In the data rows, zero lies at 4.5, halfway between 4 and 5.
Here is a table of points, one per row:
ndarray[5 6 2 7 6 3 3 3 4 6 4 6 4 7 3 4 6 4 3 6 3 7 2 2 5 3 4 5 7 5 4 6 4 5 6 5 3 5 4 2 7 4 6 5 5 8 5 6]
ndarray[2 7 6 5 4 6 5 4 3 7 6 2 7 5 5 5 7 6 6 4 7 7 5 6 5 5 0 4 4 3 1 3 5 3 5 6 4 4 5 3 3 4 5 8 4 3 6 4]
ndarray[5 1 6 7 9 3 4 7 5 1 6 4 3 3 5 4 1 6 3 4 8 4 3 5 4 6 4 3 9 7 5 4 4 7 5 5 5 5 5 7 4 4 5 4 2 8 8 2]
ndarray[4 5 4 6 2 4 6 5 7 4 4 6 6 4 4 4 2 5 3 5 3 4 1 3 7 5 5 3 3 7 5 6 5 4 3 3 6 7 5 8 2 5 9 9 4 6 5 6]
ndarray[4 2 6 2 5 4 3 5 4 6 4 2 8 5 7 3 6 5 4 6 4 4 5 5 7 6 2 6 5 4 4 6 4 5 4 6 5 8 7 3 4 3 5 3 6 5 3 3]
ndarray[5 4 6 4 5 5 7 7 0 2 6 9 5 6 7 5 4 4 5 4 4 6 3 5 2 4 5 4 6 6 5 3 3 5 4 3 6 2 5 2 4 5 6 4 1 2 2 6]
ndarray[4 6 5 2 5 4 2 5 3 5 6 6 6 4 0 7 2 4 2 3 5 5 6 3 4 3 7 6 4 6 4 3 4 5 4 3 2 6 6 2 4 5 3 6 5 4 4 6]
ndarray[7 6 3 4 6 5 5 5 3 5 3 7 5 6 5 6 3 6 4 7 6 3 5 3 7 5 3 5 2 5 3 6 3 5 6 6 5 3 3 5 7 6 6 7 6 2 5 4]
ndarray[4 4 5 2 2 3 6 2 6 8 5 4 7 2 6 8 5 5 7 4 5 6 6 4 4 5 6 6 7 4 8 6 2 4 4 3 5 3 5 6 5 5 3 2 5 3 4 5]
ndarray[6 5 3 5 4 9 5 4 3 4 4 3 4 8 6 5 5 6 3 5 3 7 7 3 4 5 4 4 2 7 5 3 7 5 8 5 2 9 5 6 2 1 2 4 5 4 3 5]
ndarray[4 5 2 3 6 3 5 6 4 4 5 4 3 2 1 6 7 5 5 4 4 5 5 5 2 5 6 6 4 5 7 2 1 4 4 5 5 4 5 6 3 6 4 7 5 8 3 2]
ndarray[3 6 3 6 5 2 6 6 5 2 5 4 3 5 4 4 6 3 4 4 0 6 9 7 8 5 6 6 6 5 4 5 7 3 8 2 1 3 6 6 6 3 4 7 6 4 5 5]
ndarray[4 3 3 4 1 6 4 4 7 2 6 2 4 8 4 5 4 5 6 4 5 6 3 6 4 6 4 3 7 3 4 5 4 2 4 7 2 6 7 5 3 3 5 4 4 2 3 4]
ndarray[6 2 8 3 5 4 7 6 5 6 5 3 4 4 2 2 5 4 3 3 5 6 6 5 8 1 7 4 5 5 7 2 4 3 5 5 8 5 2 3 6 7 6 5 5 3 6 2]
ndarray[3 6 5 5 6 7 6 6 2 5 5 3 3 3 5 5 5 7 4 2 4 4 5 1 4 7 7 5 4 1 5 7 6 3 1 8 3 2 3 3 7 2 7 4 6 4 5 7]
ndarray[3 2 3 2 6 3 5 3 5 7 6 6 3 5 2 2 4 8 6 8 4 4 5 6 3 3 6 5 4 4 4 3 3 7 4 5 4 4 3 4 4 3 5 3 3 5 4 6]
ndarray[5 1 4 4 5 3 5 6 5 3 2 2 5 4 4 4 6 3 4 4 3 4 3 7 5 7 5 6 4 8 4 6 2 4 4 5 7 5 1 3 4 6 4 7 6 2 2 8]
ndarray[4 4 5 8 5 7 5 7 4 5 5 5 4 6 1 6 4 4 6 6 2 5 6 5 4 5 3 8 4 4 6 5 6 2 3 4 3 4 2 5 7 5 4 5 3 6 4 3]
ndarray[7 2 4 5 4 3 3 3 5 5 5 6 6 4 6 6 5 4 7 3 6 6 6 6 2 6 6 3 3 3 4 7 5 3 6 7 4 6 1 5 1 4 5 5 7 2 5 3]
ndarray[3 1 5 4 3 7 2 4 6 5 0 6 4 5 5 6 6 5 5 2 3 7 5 2 7 4 2 4 5 3 7 3 9 6 3 8 1 3 6 2 2 6 3 5 4 3 7 4]
ndarray[5 4 5 4 5 4 6 5 7 8 4 6 4 6 3 3 2 2 4 2 6 2 3 4 2 2 0 4 1 8 3 3 3 0 7 4 6 3 8 3 8 2 7 0 4 6 5 4]
ndarray[3 4 6 6 3 2 2 6 5 5 3 5 6 7 6 7 7 3 4 3 5 2 5 7 5 5 8 7 5 2 4 4 5 3 4 7 7 5 2 5 0 5 4 4 6 4 6 4]
ndarray[5 7 8 4 4 3 3 4 5 6 4 5 3 7 3 2 3 6 7 3 5 7 3 5 5 6 2 6 2 4 2 2 2 5 4 4 8 4 8 5 3 5 4 1 8 3 5 3]
ndarray[4 3 7 7 7 5 5 5 7 3 6 4 2 0 3 6 3 7 1 8 6 3 7 4 5 6 4 0 7 6 5 4 4 4 0 4 3 3 3 1 3 3 6 2 7 5 4 3]
ndarray[4 4 5 5 1 4 4 5 2 5 7 3 4 6 6 5 4 5 4 6 5 4 5 5 1 6 3 4 2 2 7 6 5 7 5 5 6 7 6 4 4 6 5 4 8 5 7 7]
ndarray[3 4 4 4 7 2 3 0 3 4 5 6 3 6 2 3 5 5 5 5 7 3 3 4 4 5 2 6 2 8 5 1 4 3 1 0 6 4 3 4 3 8 7 2 4 4 4 4]
ndarray[6 5 8 3 5 5 5 1 4 5 3 3 4 7 7 5 4 3 6 5 4 5 5 6 5 7 6 2 2 5 2 6 5 7 3 3 1 6 7 3 4 3 2 4 3 7 5 2]
ndarray[5 5 6 3 5 6 6 6 5 3 6 5 5 2 4 4 3 2 5 7 6 4 7 4 5 5 3 1 7 9 5 1 1 6 5 3 7 3 5 4 6 5 4 5 2 4 7 6]
ndarray[5 6 4 2 3 6 3 5 3 5 6 2 6 4 5 5 5 6 4 6 5 4 2 4 3 5 3 2 2 5 3 7 2 3 4 5 2 4 7 8 6 9 2 1 3 5 6 5]
ndarray[4 4 6 7 5 5 7 5 7 3 3 4 6 3 3 3 2 5 1 3 3 4 5 5 3 2 3 5 6 4 6 6 4 3 6 2 3 3 3 7 5 3 2 6 7 5 4 6]
ndarray[9 8 5 4 2 2 4 4 5 3 5 4 5 6 6 4 4 6 3 5 3 3 4 5 5 5 4 4 4 5 7 4 8 1 3 6 6 2 3 6 6 4 4 7 4 7 4 6]
ndarray[4 6 2 6 4 5 4 7 6 3 3 6 6 5 7 1 3 4 3 6 7 6 6 6 5 2 6 6 6 6 5 6 5 3 2 5 4 5 6 4 6 5 3 6 6 6 4 4]
ndarray[4 5 5 0 5 2 4 9 4 4 6 5 2 2 3 2 6 3 5 6 6 5 2 3 6 4 4 5 5 6 6 4 7 4 3 3 4 5 0 4 4 3 2 4 3 4 7 3]
ndarray[4 5 5 5 5 4 5 4 5 3 5 3 7 8 4 5 9 1 4 5 5 4 4 4 3 4 5 3 2 4 6 6 4 7 4 7 6 6 7 7 5 4 5 4 4 3 4 2]
ndarray[4 7 4 6 5 8 4 2 5 4 6 7 1 3 4 2 5 5 1 4 5 3 4 6 3 7 6 6 4 8 5 5 3 8 5 4 6 5 4 4 6 3 4 6 4 2 5 2]
ndarray[5 7 1 5 6 6 1 5 4 7 4 4 5 3 6 4 3 0 5 5 2 5 3 5 5 5 3 5 5 4 4 3 3 5 3 6 3 2 3 5 5 2 7 4 4 4 5 5]
ndarray[7 0 3 8 2 3 5 6 6 4 6 3 4 3 6 5 4 5 4 6 6 5 5 1 6 2 4 6 4 4 0 4 5 6 4 3 5 3 5 6 4 5 6 7 5 5 5 5]
ndarray[6 5 2 3 4 4 6 4 3 4 5 6 7 6 2 3 3 4 8 6 3 1 3 3 5 5 5 5 7 3 3 4 6 4 5 4 5 2 5 5 4 5 5 4 9 7 7 3]
ndarray[4 6 1 3 5 5 7 4 4 3 6 3 4 5 7 6 4 5 8 0 4 3 6 6 4 1 5 6 5 6 6 4 3 6 4 4 7 6 3 2 6 5 3 5 3 3 4 5]
ndarray[4 3 6 5 5 7 1 6 7 5 5 4 8 5 7 7 8 8 7 3 4 5 3 7 5 5 6 2 2 4 6 4 4 7 7 0 5 3 5 3 4 4 5 5 5 4 4 3]
ndarray[5 6 5 2 8 3 5 6 7 8 4 5 4 5 4 1 5 4 5 5 4 3 4 4 1 6 5 4 6 2 4 1 5 4 3 2 4 4 5 5 6 8 3 6 3 2 2 4]
ndarray[3 2 6 4 4 3 2 1 4 5 2 1 2 4 5 4 4 2 8 5 6 5 4 1 6 3 8 5 4 2 9 7 5 3 7 6 5 3 6 3 2 6 5 6 4 2 4 1]
ndarray[6 5 2 3 6 6 6 2 4 6 3 4 4 4 5 6 5 5 3 6 6 4 2 5 2 3 5 5 6 5 3 4 7 3 5 3 7 6 5 5 5 4 7 4 4 4 6 5]
ndarray[5 6 3 6 3 5 5 3 7 3 6 4 5 0 8 5 5 3 3 4 3 6 7 3 4 6 7 6 1 2 6 8 5 4 9 7 0 8 2 1 2 5 3 3 4 8 5 4]
ndarray[3 4 8 5 4 7 4 5 5 1 4 6 3 3 5 4 4 3 4 6 5 5 6 2 3 5 5 4 6 6 2 4 5 5 4 5 5 6 2 6 6 5 5 4 5 8 3 7]
ndarray[3 6 6 4 4 6 3 3 4 5 3 2 5 5 6 5 3 7 6 4 6 3 2 6 4 4 2 2 4 4 5 2 6 6 5 5 2 6 5 5 6 6 4 3 4 4 0 4]
ndarray[3 6 3 4 4 5 5 5 7 7 5 4 3 4 4 2 2 4 3 5 4 3 6 6 5 2 7 4 7 5 1 9 6 5 6 4 5 2 4 5 1 6 4 5 5 5 4 6]
ndarray[3 3 3 6 3 3 3 4 3 5 6 6 6 5 5 5 3 4 2 5 1 4 3 3 5 2 4 3 4 2 2 3 4 4 4 4 8 3 5 6 7 4 5 3 3 3 6 2]
ndarray[4 5 2 7 5 4 4 3 5 3 6 7 6 4 3 8 5 4 4 4 8 7 2 5 6 5 6 7 5 2 5 6 9 5 5 7 7 3 6 5 8 4 3 3 4 8 4 6]
ndarray[3 6 2 2 4 7 5 5 2 4 2 7 2 6 6 5 6 4 3 4 6 3 5 5 7 6 3 4 5 2 3 7 4 3 4 2 6 3 4 7 5 4 4 6 4 7 3 7]
ndarray[6 5 7 6 7 4 6 4 4 2 8 7 5 2 5 5 6 4 5 3 2 5 5 5 6 2 4 6 7 3 6 5 4 3 5 5 5 6 6 4 5 5 1 8 5 2 6 7]
ndarray[6 5 3 6 1 3 5 5 3 4 1 3 5 4 2 4 8 4 8 2 4 5 5 5 4 3 4 3 4 5 7 5 3 7 6 5 5 7 6 5 4 4 4 4 2 2 3 5]
There is one direction along which these points spread out most. Take the direction at right angles to it along which they spread out most. Go by this last direction. How far along it is each point below, from 0 to 99? 50 is the average, and the first point above lies past it. One standard deviation of the points above along it is 16.
ndarray[5 7 1 5 6 6 1 5 4 7 4 4 5 3 6 4 3 0 5 5 2 5 3 5 5 5 3 5 5 4 4 3 3 5 3 6 3 2 3 5 5 2 7 4 4 4 5 5] 51
ndarray[4 5 2 3 6 3 5 6 4 4 5 4 3 2 1 6 7 5 5 4 4 5 5 5 2 5 6 6 4 5 7 2 1 4 4 5 5 4 5 6 3 6 4 7 5 8 3 2] 53
ndarray[4 5 5 0 5 2 4 9 4 4 6 5 2 2 3 2 6 3 5 6 6 5 2 3 6 4 4 5 5 6 6 4 7 4 3 3 4 5 0 4 4 3 2 4 3 4 7 3] 58
ndarray[6 5 3 6 1 3 5 5 3 4 1 3 5 4 2 4 8 4 8 2 4 5 5 5 4 3 4 3 4 5 7 5 3 7 6 5 5 7 6 5 4 4 4 4 2 2 3 5] 33
ndarray[4 4 6 7 5 5 7 5 7 3 3 4 6 3 3 3 2 5 1 3 3 4 5 5 3 2 3 5 6 4 6 6 4 3 6 2 3 3 3 7 5 3 2 6 7 5 4 6] 77
ndarray[3 4 4 4 7 2 3 0 3 4 5 6 3 6 2 3 5 5 5 5 7 3 3 4 4 5 2 6 2 8 5 1 4 3 1 0 6 4 3 4 3 8 7 2 4 4 4 4] 23
ndarray[6 5 3 5 4 9 5 4 3 4 4 3 4 8 6 5 5 6 3 5 3 7 7 3 4 5 4 4 2 7 5 3 7 5 8 5 2 9 5 6 2 1 2 4 5 4 3 5] 49
ndarray[4 3 6 5 5 7 1 6 7 5 5 4 8 5 7 7 8 8 7 3 4 5 3 7 5 5 6 2 2 4 6 4 4 7 7 0 5 3 5 3 4 4 5 5 5 4 4 3] 30
ndarray[4 7 4 6 5 8 4 2 5 4 6 7 1 3 4 2 5 5 1 4 5 3 4 6 3 7 6 6 4 8 5 5 3 8 5 4 6 5 4 4 6 3 4 6 4 2 5 2] 56
ndarray[3 4 8 5 4 7 4 5 5 1 4 6 3 3 5 4 4 3 4 6 5 5 6 2 3 5 5 4 6 6 2 4 5 5 4 5 5 6 2 6 6 5 5 4 5 8 3 7] 69
ndarray[4 4 5 5 1 4 4 5 2 5 7 3 4 6 6 5 4 5 4 6 5 4 5 5 1 6 3 4 2 2 7 6 5 7 5 5 6 7 6 4 4 6 5 4 8 5 7 7] 40
ndarray[5 4 5 4 5 4 6 5 7 8 4 6 4 6 3 3 2 2 4 2 6 2 3 4 2 2 0 4 1 8 3 3 3 0 7 4 6 3 8 3 8 2 7 0 4 6 5 4] 24
ndarray[6 5 8 3 5 5 5 1 4 5 3 3 4 7 7 5 4 3 6 5 4 5 5 6 5 7 6 2 2 5 2 6 5 7 3 3 1 6 7 3 4 3 2 4 3 7 5 2] 33
ndarray[4 2 6 2 5 4 3 5 4 6 4 2 8 5 7 3 6 5 4 6 4 4 5 5 7 6 2 6 5 4 4 6 4 5 4 6 5 8 7 3 4 3 5 3 6 5 3 3] 34
